In the data rows, 50 means zero.
Here is a table of points, one per row:
[71,60,35,57,42,20,49,56,52,50,49,37,49,54,26,43,63,35,58,74,35,35,67,65,46,50,64,47,58,34,26,68,23,51,32,55,48,55,66,39,58,23,70,27,41,32]
[44,53,59,58,48,44,54,43,74,43,28,39,69,51,59,31,79,59,63,43,54,46,56,54,56,57,46,70,65,54,30,64,48,54,63,70,64,62,68,59,57,20,24,50,42,48]
[39,55,39,50,37,49,57,62,51,62,91,39,68,51,48,68,50,64,38,43,38,59,64,51,48,23,24,75,41,43,33,57,16,70,50,35,62,53,56,49,46,56,43,22,36,59]
[84,54,40,27,54,72,39,57,33,63,51,33,51,39,40,63,31,67,37,48,55,70,56,46,57,51,48,54,15,33,63,52,48,57,43,62,44,46,35,59,51,58,52,59,57,23]
[27,65,41,43,42,26,28,32,64,45,54,63,48,46,60,48,41,45,62,48,44,51,52,50,65,44,30,52,24,82,72,61,42,26,62,58,49,57,31,47,54,52,54,53,44,61]
[57,68,50,41,77,63,85,44,56,36,71,43,35,68,51,42,57,48,41,60,28,54,62,54,38,16,45,44,65,47,63,58,48,53,62,49,57,85,42,62,27,22,55,72,37,43]
[52,62,45,55,64,54,46,68,73,47,76,43,66,75,44,49,81,19,43,37,54,54,30,30,62,73,54,49,71,65,33,53,54,45,55,56,12,45,28,60,62,45,52,47,71,61]
[26,65,23,35,48,51,44,54,38,63,39,52,64,59,52,41,36,39,48,50,43,49,79,48,44,67,46,67,66,42,48,51,40,48,32,37,74,51,42,35,46,33,39,62,62,57]
[61,66,52,31,51,60,43,65,74,37,60,50,41,73,68,55,35,55,40,45,35,50,56,59,43,33,72,31,60,75,66,51,39,61,40,49,52,60,48,31,58,44,60,40,18,66]
[63,52,37,50,53,34,36,80,48,57,35,56,51,21,51,42,31,25,62,36,42,64,29,51,61,37,42,60,33,56,70,60,61,06,38,55,57,55,76,69,32,78,64,35,64,81]
[54,57,29,53,42,58,41,40,51,33,29,46,76,72,45,61,71,66,60,26,68,42,53,30,40,55,66,51,59,56,66,24,49,48,48,35,19,43,46,57,62,29,60,61,35,46]
[41,48,53,61,49,54,61,64,38,68,47,91,58,22,41,27,33,40,53,56,41,27,29,65,43,51,52,81,35,55,59,32,58,53,42,52,24,25,56,60,36,42,46,45,50,64]
[44,42,30,40,61,57,38,40,58,48,47,57,62,25,47,40,36,42,27,61,31,71,46,37,42,69,58,67,47,51,63,31,33,65,51,36,74,69,80,43,54,54,50,57,25,67]
[29,57,50,63,44,51,62,23,50,48,62,44,41,66,62,54,50,45,46,34,59,61,57,75,77,70,69,42,56,51,42,40,43,54,55,46,49,46,45,31,63,25,37,42,47,46]
[58,70,40,50,54,46,51,55,50,58,44,58,49,35,55,69,47,41,62,54,62,42,34,43,27,26,54,41,60,15,14,61,50,39,68,25,44,32,40,44,59,34,51,48,45,39]
[61,50,79,46,66,47,34,36,36,50,39,76,67,58,35,51,57,66,57,23,47,26,64,66,37,51,45,58,13,18,53,66,77,58,58,26,51,65,45,44,36,81,35,52,62,52]
[43,65,62,71,41,68,47,50,53,54,21,34,51,41,45,79,64,41,23,52,57,55,67,47,53,30,76,55,77,44,35,67,42,64,58,64,47,67,47,29,58,74,56,55,55,42]
[43,18,48,47,69,45,45,49,34,63,41,81,45,61,50,36,38,49,54,66,78,49,14,40,56,39,37,65,13,54,59,63,47,43,62,53,51,24,75,78,24,54,38,46,47,56]
[69,51,40,35,43,42,43,35,55,67,75,53,58,53,45,16,52,63,36,55,69,22,57,33,58,53,65,39,69,43,36,28,59,49,52,43,34,49,37,50,47,52,40,55,52,58]
[51,37,59,38,71,67,65,29,52,57,61,43,48,39,55,55,53,74,44,52,48,29,59,37,55,73,65,52,54,61,57,62,57,53,63,51,72,44,55,63,53,56,79,54,28,54]
[56,48,69,43,28,39,60,43,48,42,51,48,53,61,52,62,52,44,37,50,34,67,39,47,55,78,72,36,58,69,61,45,54,59,65,34,36,44,51,09,10,52,48,64,53,44]
[56,23,49,32,41,42,48,58,74,46,59,31,41,46,64,22,57,36,53,44,48,52,57,54,40,42,41,51,34,20,28,56,72,60,33,51,44,27,51,47,25,41,88,55,51,64]
[47,68,47,37,61,50,59,54,48,63,50,25,39,53,48,59,66,76,45,74,53,53,40,80,23,65,67,51,43,42,59,25,70,47,64,85,72,63,47,56,36,63,64,50,38,53]
[57,54,43,42,35,27,61,75,42,36,54,29,62,48,41,61,65,37,63,52,58,51,63,61,54,37,61,42,47,41,31,45,38,51,46,53,78,58,57,56,67,45,09,61,56,55]
[50,48,52,36,38,71,44,54,71,29,45,73,45,43,46,43,77,37,22,53,46,29,43,27,49,54,27,32,55,64,62,50,50,31,69,67,16,15,39,30,64,39,43,32,97,70]
[41,34,45,50,50,66,48,34,47,37,39,54,51,58,56,69,51,42,70,67,44,81,80,53,38,50,56,67,63,78,59,19,66,62,36,40,50,57,48,52,40,40,35,47,43,46]
[60,57,55,29,51,52,68,26,56,67,16,44,28,44,46,61,68,62,61,41,42,35,42,44,74,37,28,38,40,59,21,53,39,54,47,68,46,54,32,66,41,94,65,51,43,32]
[31,46,64,30,44,62,50,52,59,38,51,24,31,55,07,59,45,48,58,44,78,42,37,47,33,51,42,39,68,47,55,40,28,48,55,49,30,53,59,29,56,45,51,42,52,40]
[30,38,65,22,45,37,29,80,32,65,57,70,24,36,53,39,60,33,67,34,52,38,38,50,59,37,61,35,44,33,60,32,39,65,58,78,47,43,41,61,45,59,65,56,58,66]
[47,49,61,62,37,39,44,29,37,52,43,55,50,47,58,69,64,41,36,49,41,51,27,53,29,44,32,71,67,67,56,51,61,52,31,50,48,42,52,61,67,50,38,73,40,25]
[36,42,61,81,68,59,45,44,55,62,54,50,55,52,41,59,62,54,61,67,48,43,35,48,53,68,48,28,65,55,63,72,24,55,25,36,40,39,57,74,56,51,26,40,61,54]
[55,48,42,85,65,58,35,52,37,68,63,56,30,43,55,27,41,78,58,53,34,60,62,34,49,57,33,38,71,33,41,55,55,39,51,57,65,28,68,25,55,59,33,70,54,52]
[56,37,38,51,33,49,64,91,57,54,63,46,47,53,62,55,49,39,68,63,60,43,42,71,68,54,45,77,43,44,45,68,41,28,38,38,59,53,47,31,45,58,57,61,26,39]
[61,46,51,60,50,36,69,60,35,38,47,30,32,41,53,35,56,80,38,52,52,53,65,49,41,50,61,51,57,57,43,47,47,37,39,40,52,32,38,33,91,26,44,63,64,76]
[53,40,82,74,27,68,40,31,18,48,39,45,30,68,38,52,36,63,43,47,45,64,37,55,62,54,45,31,51,49,50,49,77,35,41,38,74,82,60,72,72,40,43,47,47,54]
[46,60,46,29,49,26,44,35,43,56,49,39,47,59,81,46,41,57,54,55,58,45,30,43,59,48,35,57,26,37,50,56,75,53,47,47,33,39,76,46,49,51,46,13,79,32]
[67,55,54,61,58,47,59,64,69,53,52,40,52,64,44,57,57,22,34,43,53,39,72,58,35,41,21,53,61,42,62,33,43,62,63,49,56,40,34,37,66,66,40,31,70,39]
[48,38,72,68,54,45,47,50,65,25,38,63,48,58,49,77,15,60,61,51,59,80,70,45,44,76,55,45,61,53,46,47,41,41,58,40,79,79,47,87,64,62,69,75,60,38]
[36,59,30,63,29,62,52,47,38,45,50,78,51,37,37,40,32,67,48,46,54,66,40,40,71,43,54,34,39,64,62,60,67,73,58,60,51,46,48,57,44,76,72,45,68,31]
[52,11,36,71,63,35,61,52,55,46,54,34,81,45,60,45,11,47,54,43,30,30,47,65,50,36,65,49,51,52,54,48,62,41,37,49,51,53,33,50,37,45,48,42,39,52]
[48,54,76,75,70,75,53,36,21,35,56,79,57,32,81,41,41,44,67,58,73,67,55,44,51,61,43,24,25,65,58,49,67,61,55,65,37,70,44,61,38,55,65,48,33,30]
Along one direction, these points spread out more than along any other. Take the direction at right angles to it along which they spread out most. Go by this last direction. How many in every 100 of the points above lie lower along it than each point below? Answers are rounded to whole numbers. More than half of the points above lie lower than the first one.
[61,50,79,46,66,47,34,36,36,50,39,76,67,58,35,51,57,66,57,23,47,26,64,66,37,51,45,58,13,18,53,66,77,58,58,26,51,65,45,44,36,81,35,52,62,52] 29
[47,68,47,37,61,50,59,54,48,63,50,25,39,53,48,59,66,76,45,74,53,53,40,80,23,65,67,51,43,42,59,25,70,47,64,85,72,63,47,56,36,63,64,50,38,53] 15
[56,48,69,43,28,39,60,43,48,42,51,48,53,61,52,62,52,44,37,50,34,67,39,47,55,78,72,36,58,69,61,45,54,59,65,34,36,44,51,09,10,52,48,64,53,44] 41
[41,48,53,61,49,54,61,64,38,68,47,91,58,22,41,27,33,40,53,56,41,27,29,65,43,51,52,81,35,55,59,32,58,53,42,52,24,25,56,60,36,42,46,45,50,64] 83
[48,54,76,75,70,75,53,36,21,35,56,79,57,32,81,41,41,44,67,58,73,67,55,44,51,61,43,24,25,65,58,49,67,61,55,65,37,70,44,61,38,55,65,48,33,30] 5
[56,37,38,51,33,49,64,91,57,54,63,46,47,53,62,55,49,39,68,63,60,43,42,71,68,54,45,77,43,44,45,68,41,28,38,38,59,53,47,31,45,58,57,61,26,39] 66
[58,70,40,50,54,46,51,55,50,58,44,58,49,35,55,69,47,41,62,54,62,42,34,43,27,26,54,41,60,15,14,61,50,39,68,25,44,32,40,44,59,34,51,48,45,39] 80
[39,55,39,50,37,49,57,62,51,62,91,39,68,51,48,68,50,64,38,43,38,59,64,51,48,23,24,75,41,43,33,57,16,70,50,35,62,53,56,49,46,56,43,22,36,59] 63
[69,51,40,35,43,42,43,35,55,67,75,53,58,53,45,16,52,63,36,55,69,22,57,33,58,53,65,39,69,43,36,28,59,49,52,43,34,49,37,50,47,52,40,55,52,58] 88
[43,65,62,71,41,68,47,50,53,54,21,34,51,41,45,79,64,41,23,52,57,55,67,47,53,30,76,55,77,44,35,67,42,64,58,64,47,67,47,29,58,74,56,55,55,42] 27
